Each path below is one point turned by a fixed rotation once a step. After each direction that follows a path, write how fast that rotation turns it, in degrees each step (0 if it stays still).
Each turn is a multiple of 5 degrees from 10 to 175, or 0.
Each row of a path follows its step; steps can be skipped.
Path 1:
step 3: [-15.9  -9.0  10.5 -13.8  21.8  13.6 -11.4 -24.9  12.3   3.4 -27.1  -2.1
 -21.0   8.8  -0.5  -6.1  -7.0   0.8  19.1 -15.8 -11.8  -6.3  17.3 -11.9
  -4.0 -20.3   6.2  19.7  14.1  14.3   6.7 -18.9  36.0 -11.0 -23.1  11.7
  14.0  -4.6   4.1  15.8   1.2  -4.2   1.4  20.5   1.7 -16.3  20.8]
step 4: [ 25.8   6.9  -7.4   3.4 -28.6 -12.5  -9.0  16.8 -30.0  15.8 -24.6  22.1
   4.4  -0.1   6.0  -7.4  30.8  -2.8 -27.2  17.0 -13.3  -8.8 -13.6  11.4
  15.7  17.1 -24.2 -18.2   9.4  -5.8  -5.1  18.5 -14.7  -9.8   0.6  14.7
  -6.8  -6.1   6.6  16.5   3.6  -0.7  -6.7 -14.2   0.0 -10.3  -3.6]
step 6: [ -8.3 -18.6   0.1   6.2 -16.4  -8.8  12.1  -5.2 -13.6  14.4  14.7   7.9
  -6.7  -2.8   9.5  -4.2  -1.4  35.0 -24.0   9.5  -0.4  12.5  -9.6  27.5
   3.4 -14.2 -20.2  21.2   9.2 -13.7 -12.5   3.3 -20.0 -30.4  12.3 -13.7
  -5.5 -10.7 -18.0   8.0  -8.1  28.6  -5.3  -5.6 -24.2  -1.9   3.7]
step 7: [-19.9  12.3 -15.0  -7.9  20.0  18.9 -13.0   1.3   5.0  -6.4   5.4  26.1
   2.2 -16.7 -19.2   8.7  -4.8   0.8  14.4   0.6  18.5  17.9   5.8 -13.0
   3.4  -0.4   9.1 -34.7  -8.8   5.4  19.8 -12.1  10.9  -2.7 -26.8  14.0
 -24.2 -10.0  24.1 -11.7  11.1   8.5   3.0  23.8  15.9  11.4 -12.1]
step 10: [  2.3 -11.1  15.8 -23.4  -1.1  -3.1  23.7   9.9 -20.7  -4.4  -4.8   4.9
   5.2  18.1  15.8 -17.6   2.8  25.5  13.5 -16.2 -17.0   1.2 -18.0  16.7
   0.6  -2.2   2.4  34.2   9.5  26.7 -21.2 -11.3  17.3   4.2   3.5   3.6
   5.3 -19.4  24.0   1.3   1.8  -9.6 -14.8  16.8   3.1 -23.3  11.8]
step 12: [-13.3  19.1   9.6 -13.9   3.3 -21.7   5.9   6.4 -20.2  14.7  -8.2   2.0
  -6.6  -9.8   1.9  -7.3  17.0  -1.2  28.3   4.8   1.1   8.9 -17.4   2.0
  -6.7   0.1 -10.6  36.4 -20.9 -18.3  13.7   3.5  21.6  -4.1  -1.8 -17.8
  13.4  -1.9  17.3  -5.7  15.0  -5.4  38.4  13.1  -4.2 -15.8 -17.6]
step 13: [  6.0 -12.2 -25.5   6.0  10.6  12.3   3.7 -21.8  17.1 -17.6 -32.3   9.7
  -7.8  -9.5  -4.7  13.7 -19.8  15.7 -29.9  -2.5  -5.3   0.2   2.2   2.5
   6.6 -12.2 -18.3 -15.4   8.9 -14.1 -25.7   5.6 -13.2 -18.4   3.1 -10.8
 -12.7 -14.0   6.5  -7.7   5.5  15.6 -10.9 -28.5 -22.4  17.2  -1.1]
step 14: [-17.9  16.0  -2.5 -18.5 -10.9   0.3   6.9  18.6 -16.9 -10.3  26.5  15.3
   1.8  -4.6   9.5 -10.6  13.3  -9.2  47.9  12.6   7.7  20.2   3.2   6.4
 -22.3 -21.2   4.0 -16.3  11.1  17.3   9.7  -7.4  -2.5 -12.4 -25.6   8.5
  11.9  14.8  11.1  10.0   0.1  16.4   0.2  12.7  -9.7  -6.9   0.1]
step 15: [ 21.5 -10.0   6.6   1.5  15.6  17.7   7.3 -35.9  12.2  30.5 -18.1  -4.6
   0.5 -10.5   6.8  -3.1  15.9  44.4 -30.0  -6.8   0.3   9.4   4.7 -14.9
   3.8  -1.9   7.4 -11.6   4.6  10.5  20.7  21.3 -10.1 -10.4  15.0  10.2
   1.7  -5.7   1.5  -7.4  -2.8  -8.0 -10.4  -3.3  15.1  -8.3   9.7]
[ -1.4   3.7  -1.4   8.6  -1.6  -2.2   0.0   2.8  10.8  -1.0   2.1   0.2
  -0.1  -0.7  -4.5  -6.7  -1.1   6.3   0.6   2.3   0.3  -4.1  -0.2   5.1
   4.6   4.1  -0.8  -1.7   8.9  -3.5  -1.4   8.4  -4.7  -0.5 -13.5   1.5
  -2.0  -2.4  -1.0  -1.4  -1.4  -5.1  -0.4  -5.2   3.8   3.7  -5.5] | 160
[  2.5   3.8   4.2   3.2  -2.2   5.6   3.6   3.6 -11.4   2.4  -3.2  -4.0
   8.0   2.1  -4.8   0.1  -4.3   7.7   6.2  -1.3   0.7   2.1   3.0  -6.2
   4.1   7.0  -0.6  -1.3  -4.9   2.3   3.0   7.7   6.0  -2.9  -0.4   0.1
  -2.3  -5.6  -1.6  -0.7   8.7   5.0  -0.8  -5.5   1.0   1.1  -1.6] | 135
[  1.4  -4.8   1.3   6.4 -10.3   1.0  -4.7  -5.0   2.3   1.4   2.0   1.5
  -8.0   3.0   2.2   3.9  -0.1   3.1   3.8  -3.7   2.7   4.3   1.6  -2.3
   0.4  -1.2   6.4  -5.6   6.1  12.0  -2.8   5.3   5.1   3.0   3.8   1.6
   2.3   6.3   5.5   2.3   2.0  -3.7   1.6  -4.4   5.4  -5.1   1.7] | 55
[-2.4  4.3 -1.8  3.5 -0.5  2.7 -0.4 -6.7  1.4 -4.5  5.1  2.3  2.2  1.1
 -2.9 -0.3 -0.1 -7.2  2.3 -1.7  0.2 -5.9 -8.1 -0.7 12.4  3.4 -2.9 -4.7
  1.2  2.4  7.2  0.8  5.0 -1.5  5.1  4.3  4.4  5.0  5.7 -0.9 -3.9  5.8
 -2.5  3.2 -7.6  7.2 -4.5] | 160
[ -2.5   1.0  -6.0   3.8  -4.9  -5.0   0.9  -3.4   3.3   2.2  -1.9   1.6
   7.6   4.3   6.4  -6.5 -12.1   3.4   5.7  -5.1   0.8   2.5   1.5   1.1
  -0.6  -0.7   2.4  -2.0  -4.7  -0.8   3.0  -8.9  -8.2  -1.4   2.6   4.4
   0.3   0.1   0.1   1.1   2.3  -3.3  -5.3  -0.5  -6.3  -8.0  -5.1] | 90
